In the rows, 128 means zero.
A single turn carries every row of the set below to another of its rows. Some are shown first; where does it send the rows asked next?
Bisus: [154 111 134 137 131 151 139 139 143 143 123  96 102 118 137 134 150 140
 132 111 111 165 147 138 112]
lubi: [145 115  71 123 121 151 128 111 101 115 102 114 154 162 111 120 125 134
 188 102 121 140 146 134 129]
Lomi: [117 128 113 137 126 131 103 126 148 136 131 143 144 187 166 138 117 178
 173 112 109 129 123 102 117]
vur: [153 123 144 127 118 141 135 138 141 154 137 103 124 119 122 129 133 141
 117 122 116 173 140 129 109]
lesa: [146 136 104 109 139 131 110 133 141 134 104 140 109 192 171 162 116 183
 137 140 110 107 149 113 131]
laso: [105  92  92 120 106 108 135 134 145 153  99 156 148 143 121 165  91 129
 125 168 118 136 141 126 121]
maf: [131 132  98  97 123 128 112 112 130 148  95 133 124 173 115 169  86 148
 107 152 113 109 144 110 139]
der: [160 128 145 143 112 130 136 133 142 135 131 107 128 123 107 144 148 132
 126 130 113 165 140 106  98]
Pasu: [143 138 152 157 131 124 136 152 151 130 128 112  98 136 137 145 152 141
 158 126 113 147 135  95 136]
Vab: [133  99  80 128 135 114 138 156 151 136 110 150 138 157 186 160 124 170
 169 137 110 132 132 124 120]
Kanu: [131 132 145 130 120 138 135 143 136 161 131 106 108 118 110 135 118 127
 131 128 120 163 136 122 154]
susil: [131  94 101 144 109 103 154 146 143 102  97 164 143 165 141 135 140 138
 156 171 128 127 166 132  91]
ligiz: [141 137 161 150 111 121 149 142 139 126 130 117 114 133 100 115 142 122
 136 145 129 153 149 111 124]
Zubam: [145  93  57 105 123 123 162 143 115 133 101 132 160 138 134 128 107 138
 160 135 125 144 145 154 128]
mavi: [ 82 102 109 129 118 142 105  99 146 154 103 132 130 164 112 142  87 132
 132 126 111 122 133 121 131]
Fimin: [123 129 101 136 133 123 110 142 141 138 109 137 122 197 175 158 125 180
 158 105 126 108 145 117 138]
rudap: [120 111  90 142 131 115 117 118 135 145 115 136 149 145  93 164  88 112
 141 167 135 113 145 129 152]
zat: [121 104 116 169 135 111 129 130 151 107 113 151 126 171 125 130 127 127
 152 178 143  98 173 144 118]
Duzut: [152 128 129 137 138 139 155 149 132 130 126  93 103 123 128 113 143 135
 159 108 121 153 139 129 147]
sab: [157 124  69 124 147 122 136 137 117 135 137 121 168 149 128 124  98 143
 173 136 140 124 138 150 154]
nirum: [154 116 137 152 131 134 140 133 155 128 120  99 106 123 126 146 155 136
 133 115 104 149 137 108 101]
nilob: [153 127 109 119 118 125 137 119 123  96  85 139 117 193 117 124 131 144
 128 164 129 101 182 130 106]
kuze: [127 123 116 151 105 112 132 127 124  98  90 146 132 201 115 127 142 138
 145 140 147 104 183 130 107]
tedu: [119 113 128 146  97 143 116 118 121 107 104 152 135 187 120 110 142 137
 165 148 133 138 180 142  98]
neme: [176 136  74  88 131 137 142 125 100 115  99 117 137 177 126 118 113 157
 144 132 127 118 160 142 132]
Mor: [148 128  71 109 120 134 139 131  95 129 103 114 153 178 121 117 113 149
 158  99 144 125 160 154 144]
fomok: [142 121 102 151 151 122 113 152 145 133 138 146 133 172 179 146 125 169
 180 151 134 118 152 144 141]
Togez: [100 126 104 122 105 117 109 118 129 159 101 137 143 178 104 165  87 138
 115 130 132 114 146 116 144]

Togez -> kuze
ligiz -> Pasu
der -> nirum
Now find these:
Zubam -> laso
rudap -> zat
neme -> maf
lubi -> mavi

